In the rows, zero is written as 128.
Where one turn sends some rows of the set: a few examples, then the rows asked:
z358: [128 180 130 127 133 149 162 131 140 142 129 141]
z373: [121 127  95 132 142 145 134 117 163 143 155 158]
z237: [119 181 139 159 128 144 155 131 145 143 127 156]
z980: [152 173 129 166 122 157 140 137 113 152 137 138]
z827: [154 131 134 122 115 148 144 135 155 138 152 107]
z967: [135 174 122 146 143 144 151 113 128 158 132 154]
z19: [158 119 115 128 120 163 138 128 117 152 143 128]
z341: [115 163 151 122 133 147 136 146 148 150 117 163]
z706: [153 116 124 145 119 151  90 126 134 151 142 133]
z261: [129 123  98 145 129 142 148 141 130 132 158 111]
z52: [123 117 107 147 144 174 100 125 137 138 128 158]
z409: [147 124 131 151 126 183 120 142 150 172 142 130]
z406: [112 173 151 156 122 136 137 146 148 132 119 157]
z217: [118 165 148 146 114 148 104 166 134 124 137 140]
z187: [127 181 128 177 122 148 145 138 129 136 136 152]
z323: [129 124 110 118 133 138 125 118 142 103 138 135]
z458: [124 114 136 168 136 161 129 133 166 132 165 122]
z427: [122 129 107 102 131 168 141 131 146 140 142 128]
z707: [117 127 116 119 130 156  92 128 164 139 142 132]
z579: [122 111 145 138 118 161 109 122 159 154 142 165]
z726: [115 106 133 153 138 177 138 145 157 126 155 148]
z799: [137 176 120 170 124 144 119 132 115 131 152 131]
z555: [143 106 133 164 142 136 142 121 156 131 155 132]
z253: [134  99 130 149 144 152 151 133 147 124 146 158]
z817: [130 107 148 151 105 158 123 146 127 143 145 119]
z856: [131 166 139 167 122 148  93 147 127 134 128 151]
z496: [107 172 139 128 133 140 116 141 154 124 119 154]
z731: [121 173 140 173 117 139 127 153 132 125 128 153]

z52 moves to z323
z707 moves to z427
z261 moves to z817
And these:
z980 moves to z856
z458 moves to z726
z731 moves to z406
z967 moves to z799

Where one turn sends some rows of the set: a few examples, then the rows asked:
z558: [135 126 164 148 152 143 103 123 128 122 140 114 115]
z182: [136 147 164 123 126  99 145 145 149  83 113 118 110]
z435: [127 126 128 140 141 116 127 140 130 123 139 113 168]
z346: [152 118 157 130 129 118 128 120 131 132 125 114 155]
z686: [114 143 149 179 143 125 159 138 125  91 123 126 112]
z443: [125 133 114 121 149 135 154 120 109 133 153 117 106]
z815: [142 157 158 104 130 108 130 141 154 123 147 101 110]
z659: [136 124 130 142 135 116 128 135 130 120 130 110 170]
z698: [130 141 164 131 128 105 163 142 157  85 117 119 125]
z228: [132 177 125 139  95 127 143 142 125  97 122 117 122]
z271: [155 168 135 158 115 103 137  98 123 125 133 128 119]
z834: [129 140 112 121 146 134 150 126 115 136 158 123 101]
z743: [133 133 156 174 162 121 125 135 137 127 139 135 104]
z6: [149 160 132 154 130 117 136  92 136 145 129 107 107]
z748: [135 166 127 142  92 112 156 133 111  99 121 122 123]
z353: [133 132 165 172 157 127 121 137 136 123 139 127 101]
z120: [123 138 115 130 132 122 162 136 127 105 121 116  75]
z354: [128 144 117 124 138 112 158 122 131 100 107 127  83]
z193: [146 155 157 116 115 123 138 130 141 150 142  97 119]
z370: [142 153 155 109 131 103 120 141 159 120 149 108 111]
z508: [102 148 152 165 132 128 160 138 110  97 130 131 112]
z28: [117 116 116 144 123 129 124 154 135  92 114 112 117]
z330: [122 141 134 136 160 142 145  98 116 132 150 105 120]
z728: [117 129 119 135 131 131 130 157 128  85 118 105 136]
z710: [155 166 134 151 115  99 140 101 125 124 141 135 126]

z353 moves to z443
z28 moves to z508
And these:
z330 moves to z6
z834 moves to z710
z686 moves to z120

Where one turn sends some rows of the set: a few examples, then the rows asked:
z56: [155 147  89 132 113 150 124  73 122 106 115  96 132 148 158]
z933: [150 147  84 140 118 157 121  76 120 103 110  97 133 150 160]
z290: [147 147  93 141 109 162 127  89 123 106 105  95 148 154 153]
z526: [147 147  86 145 116 162 122  84 121 103 104  96 141 152 157]
z585: [144 136 101 103 155 160  88 112  94 126 117 120 102 134 142]
z333: [153 133 114 154 124 118  90 109  66 131 125 125 158 157 161]
z225: [149 135 113  90 142 152  96 115  97 130 121 119 107 136 136]
z984: [129 108 122 176 134 131  93 127  99 118 117 120 117 137 149]
z515: [142 111 129 154 129 111  95 111  99 122 132 121 103 132 149]
z158: [153 133 113 154 125 118  89 107  65 131 125 124 156 156 162]
z836: [130 131  60 124 145 146  82 121 112 108 113 138 123 131 145]
z814: [124 155 106 125 112 121 123  99 118  85 130 134 133 179 151]
z852: [124 129  70 128 135 156  90 142 115 111 103 136 144 137 138]
z204: [142 133  69 103 139 128  86 108 112 113 127 138 113 127 144]
z461: [136 110 120 168 137 122  90 115  97 119 124 121 104 133 151]
z77: [155 147  97 127 106 149 129  79 122 108 114  96 138 151 153]
z369: [143 110 140 148 117 111 104 120 101 126 130 118 113 137 141]
z138: [124 156 100 128 120 121 117  91 116  83 132 134 126 175 157]
z871: [153 133 113 155 125 119  90 109  66 132 124 124 158 157 162]
z37: [134 134 107 116 147 177  92 137  97 125 101 118 126 142 135]
z849: [139 135 118 101 136 170 101 140 101 131 106 116 131 144 128]
z498: [141 131  96  92 110 130 106 136 119 121 121 134 144 138 127]
z611: [136 135  98 116 156 173  86 125  95 123 107 119 112 137 141]
z391: [128 130  88 112 118 148 101 148 119 116 108 134 155 142 127]
z246: [130 108 133 168 124 130  99 136 101 122 116 117 126 141 141]
z222: [137 109 141 156 115 120 105 133 103 126 122 117 125 140 138]
z169: [114 155 100 141 118 136 120 109 118  82 119 134 142 181 152]
z386: [153 133 113 154 125 118  89 108  66 131 124 125 158 156 163]
z305: [153 133 114 153 124 118  90 108  66 132 125 124 158 156 161]
z347: [120 156  92 138 126 128 113  92 116  80 127 136 125 175 159]
z161: [119 154 107 131 110 129 124 107 119  84 124 133 142 181 149]
z132: [147 133  87  87 121 120  98 116 116 119 131 137 124 131 135]
z974: [115 155  93 145 125 135 114 101 116  80 120 135 133 178 158]
z142: [154 133 113 153 124 118  89 108  65 132 125 124 157 156 162]
z118: [146 135 121  90 133 157 102 128 100 132 116 117 122 141 129]
z327: [151 147  98 131 104 155 130  86 123 107 109  95 146 154 150]

z290 moves to z327
z37 moves to z849
z204 moves to z836
And these:
z169 moves to z161
z222 moves to z369

Where one turn sends some rows of the set: a few examples, then the rows asked:
z316: [149 132 116 130 113 119 149 149 177 140 109 113 144 130 119 137 120]
z473: [119 141 121 140 114 144 143 113 164 120 154 134 135 133 162 143 128]
z4: [100 144 131 161 119 144 136 137 109 119  95 116 161 153 122 155 104]
z789: [135 129 141 123 130 130 138 122  94 119  85 108 124 126 107 126 116]
z106: [ 94 131 132 167 127 141 143 133 111 125 109 116 153 160 132 160 107]
z343: [117 139 124 141 123 155 141 112 155 125 156 130 135 125 163 155 129]
z575: [ 92 134 137 157 115 153 138 126 109 120 108 121 159 153 135 156 107]
z172: [112 140 112 146 105 145 140 117 151 129 152 127 136 134 161 158 127]
z511: [137 135 137 127 130 122 127 115  97 128  88 108 119 119 101 138 115]
z340: [136 129 112 117 164 150 118 134 145 123 136 101 125 106 123 117 134]
z18: [132 129 118 132 165 137 122 126 150 122 150 108 124 110 127 114 144]
z615: [122 145 130 154 141 122 144 114 175 126 122 131 168 127 106 143 104]
z154: [ 91 135 137 163 117 140 146 137 114 126 112 124 161 153 130 152 101]
z793: [114 129 115 131 112 103 121 132 144 140 105 103 160 137 115 107 145]
z922: [136 135 143 127 125 124 139 116  97 129  88 108 132 117  97 127 118]
z567: [100 115 111 142 115 112 152  92 138 143 122 114 158 121 103 126 108]
z688: [139 125 123 122 157 148 125 132 152 124 136 102 125 108 116 107 141]
z864: [146 132 131 126 138 125 145 116 104 120  91 105 120 115  99 127 113]
z620: [121 146 112 139 122 145 147 108 155 118 148 125 137 134 167 152 132]
z584: [141 128 130 121 165 143 126 136 144 123 136 109 117 106 127 114 139]

z864 moves to z18
z615 moves to z567
And these:
z584 moves to z343
z473 moves to z154
z511 moves to z340

